In the rows, 128 means zero.
Rotation paths and how fast each direction turns (degrees per step):
Each turn is a multiple of 5 degrees from 10 to 175, or 0.
Each row of a path follows its step; steps can be skipped.

step 2: [135 123 122 122 114 127 128 126 134 124 114 125 140 132 140 124 125 131
 126 130 126 125 142 136 138 133 137 136 122 137 118 123 132 123 127 129
 123 129 128 136 129 130]
step 3: [130 124 125 118 125 142 136 133 121 122 127 126 123 134 109 128 123 133
 129 133 127 133 134 123 128 125 128 131 133 143 137 125 140 134 136 121
 127 124 132 125 135 131]
step 10: [135 117 127 131 126 135 122 129 122 130 126 127 125 137 125 116 133 145
 129 131 143 127 131 127 141 133 132 126 118 126 129 124 139 129 128 128
 128 130 121 132 132 115]
step 16: [124 130 121 124 122 127 123 120 136 132 132 131 124 123 118 134 127 141
 131 114 136 143 141 123 135 133 131 133 128 134 129 130 131 128 130 132
 128 133 122 137 123 138]
step 21: [121 132 116 121 126 133 137 124 132 133 129 129 127 121 116 128 129 139
 134 122 129 129 135 121 132 128 131 135 128 134 128 121 137 130 125 115
 125 144 141 124 127 116]
step 26: [124 113 107 131 126 130 141 123 131 128 133 126 120 125 129 124 136 134
 127 136 133 125 132 125 134 119 123 130 126 132 135 130 136 138 127 124
 135 127 132 136 137 122]
step 27: [120 120 132 122 128 139 131 120 116 117 132 125 141 127 133 134 124 134
 126 123 135 123 144 116 128 125 133 131 120 121 129 127 129 127 123 134
 134 135 125 125 118 128]
step 29: [141 129 121 124 134 130 131 119 132 134 127 120 126 132 117 128 130 128
 141 128 118 120 126 113 131 138 130 130 132 139 139 122 132 139 132 132
 124 123 127 134 125 129]
[130 129 128 127 127 127 126 133 130 129 129 128 127 128 123 129 125 128
 127 127 124 129 129 127 126 129 128 129 130 132 129 126 129 126 124 129
 130 129 124 126 129 131]	85
[127 128 130 129 130 129 129 130 126 125 124 127 128 127 124 133 129 127
 127 125 128 131 130 124 129 125 127 127 128 127 128 127 130 130 130 128
 125 127 128 128 123 130]	135
[131 127 129 128 131 125 131 127 130 128 130 130 128 126 133 128 131 129
 129 128 125 131 131 125 126 126 125 128 129 128 129 129 126 132 126 127
 129 127 126 131 130 131]	100
[133 130 126 128 128 126 128 125 126 128 126 130 131 130 128 128 131 124
 129 128 125 125 128 128 127 128 130 126 127 131 128 128 126 125 129 128
 125 125 128 129 126 131]	65
[126 129 127 130 128 126 129 129 126 129 124 132 128 128 125 127 130 129
 132 129 129 127 131 132 127 125 126 124 130 128 130 127 130 128 128 127
 128 130 127 129 132 127]	155

step 0: [125 120 136 132 116 144 134 132 132 136 133 133 126 130 130 125 140 130
 127 126 124 130 124 126 133 133 133 131 134 132 129 139 114 133 118 131
 117 129 123 132 135 129]
step 3: [122 137 134 128 125 120 134 126 130 119 126 133 128 123 134 124 131 123
 132 117 126 127 120 124 122 130 129 119 124 124 126 138 137 126 123 132
 127 142 136 143 133 117]
step 16: [130 127 134 131 123 128 131 132 125 141 134 133 128 138 139 120 145 123
 120 129 125 133 129 130 129 126 133 139 131 136 125 135 129 125 127 121
 121 118 121 139 124 123]
step 17: [116 124 140 135 123 134 123 124 117 134 118 135 126 126 125 117 121 134
 137 131 128 135 137 124 121 132 127 122 135 130 127 131 118 122 124 133
 135 128 120 122 131 122]
step 18: [122 128 136 119 135 132 130 132 129 119 130 131 122 126 123 141 128 131
 128 132 128 123 133 123 138 124 137 122 129 123 130 119 124 116 130 132
 126 110 122 129 117 138]
step 23: [129 120 134 129 122 129 128 120 134 123 138 138 132 118 133 132 131 127
 118 119 132 122 116 132 126 120 131 112 120 140 121 131 129 134 125 127
 131 131 120 133 128 128]
step 25: [128 123 135 134 127 117 131 138 126 131 122 126 136 127 128 132 132 124
 134 119 123 138 144 127 130 128 124 124 134 124 121 132 114 126 118 123
 124 126 123 137 119 118]
step 28: [122 133 136 127 120 127 130 127 126 134 138 133 130 134 131 129 135 129
 132 136 143 141 137 124 119 130 141 132 125 128 131 130 129 123 128 139
 138 141 127 131 131 123]
[127 126 127 129 131 127 123 127 126 128 129 124 125 128 126 131 129 126
 129 127 127 131 128 128 130 131 128 126 127 128 126 129 132 127 127 125
 126 129 125 128 125 130]	155
[127 133 126 125 126 130 125 129 128 126 127 128 124 129 132 129 129 128
 129 129 131 128 126 128 129 130 130 126 130 126 129 130 124 129 128 127
 129 130 129 126 125 127]	40
[126 129 130 130 130 128 131 130 129 130 127 127 129 126 127 128 129 130
 131 126 129 130 130 130 125 130 131 128 129 129 129 131 128 130 121 128
 129 132 130 127 129 127]	130
[126 131 129 128 127 123 129 127 128 130 129 127 128 130 128 125 123 126
 132 132 130 129 127 129 129 127 129 124 126 131 126 130 129 129 130 128
 127 130 126 128 130 129]	160
[129 129 128 126 131 126 129 127 131 127 127 128 126 126 129 131 125 129
 126 129 128 122 129 126 125 130 128 122 130 128 129 129 131 127 126 127
 128 124 129 128 129 128]	90
[125 129 125 133 127 125 127 130 129 127 127 129 130 125 132 127 128 127
 126 128 126 132 128 132 128 128 127 127 130 131 129 128 127 128 127 127
 130 124 127 127 127 130]	40
[126 128 127 124 128 130 127 129 127 126 128 132 128 128 130 123 128 126
 127 124 126 127 126 127 127 129 126 130 127 131 127 131 130 129 125 126
 125 129 124 126 130 128]	110
[126 131 129 128 128 128 128 126 129 128 126 132 128 126 129 132 127 128
 130 122 131 129 130 124 133 125 129 128 128 130 128 124 129 129 128 127
 128 128 128 126 128 129]	65

step 8: [129 122 138 120 143 121 122 139 147 127 124 127 123 129 129 123 128 124
 124 134 135 116 135 127 121 123 123 137 128 139 133 121 121 123 128 130
 127 132 123 130 129 124]
step 16: [132 130 135 128 135 122 122 141 132 129 131 128 121 125 117 122 133 136
 108 129 122 128 131 132 140 123 130 119 130 131 136 123 118 131 129 135
 132 123 123 118 123 135]
step 19: [129 137 129 130 137 139 132 143 131 131 121 139 129 130 128 127 122 124
 125 127 125 126 131 126 134 124 130 131 138 142 140 129 127 125 144 122
 117 122 126 122 138 126]
step 22: [128 124 121 123 125 134 138 142 133 110 124 115 130 126 124 133 132 127
 121 124 131 123 127 134 126 127 140 128 132 137 128 127 119 133 130 134
 121 127 112 127 126 129]
step 25: [124 126 114 130 137 130 135 129 132 129 134 123 128 127 129 126 121 132
 136 132 111 122 121 127 116 126 135 130 134 134 120 121 119 128 135 116
 125 128 124 121 139 120]
step 26: [127 118 129 120 130 137 136 133 127 126 136 137 126 127 133 127 112 122
 133 124 132 128 129 139 128 128 122 129 124 122 126 111 137 128 136 131
 136 123 130 126 114 116]
step 27: [133 129 137 115 131 126 132 135 128 122 123 125 127 135 122 113 120 130
 130 131 135 115 117 121 133 123 131 127 123 144 133 124 125 126 132 126
 123 126 127 127 122 144]
step 29: [123 132 129 126 128 132 131 134 125 129 120 133 126 133 133 111 131 129
 126 115 121 122 132 131 122 123 128 136 116 127 117 134 126 134 116 130
 132 121 129 137 114 114]
[127 128 124 131 130 129 131 125 129 129 130 127 127 130 125 125 127 131
 125 129 128 129 127 132 127 127 129 126 127 126 126 132 128 126 125 127
 129 130 129 131 129 127]	95
[128 129 127 130 128 131 129 128 124 128 128 127 132 125 129 127 131 128
 129 127 126 128 126 128 120 129 129 126 130 127 127 125 127 129 125 129
 128 126 128 129 126 126]	95
[126 126 130 122 127 130 128 128 132 130 129 130 129 124 125 130 127 131
 127 125 128 130 127 126 127 125 126 130 130 127 128 130 127 127 127 127
 129 129 129 130 126 124]	120
[126 128 130 126 126 129 131 124 126 124 129 129 128 129 127 129 130 128
 130 127 126 124 126 126 126 126 130 128 125 131 128 131 128 131 130 129
 126 131 125 130 131 129]	145
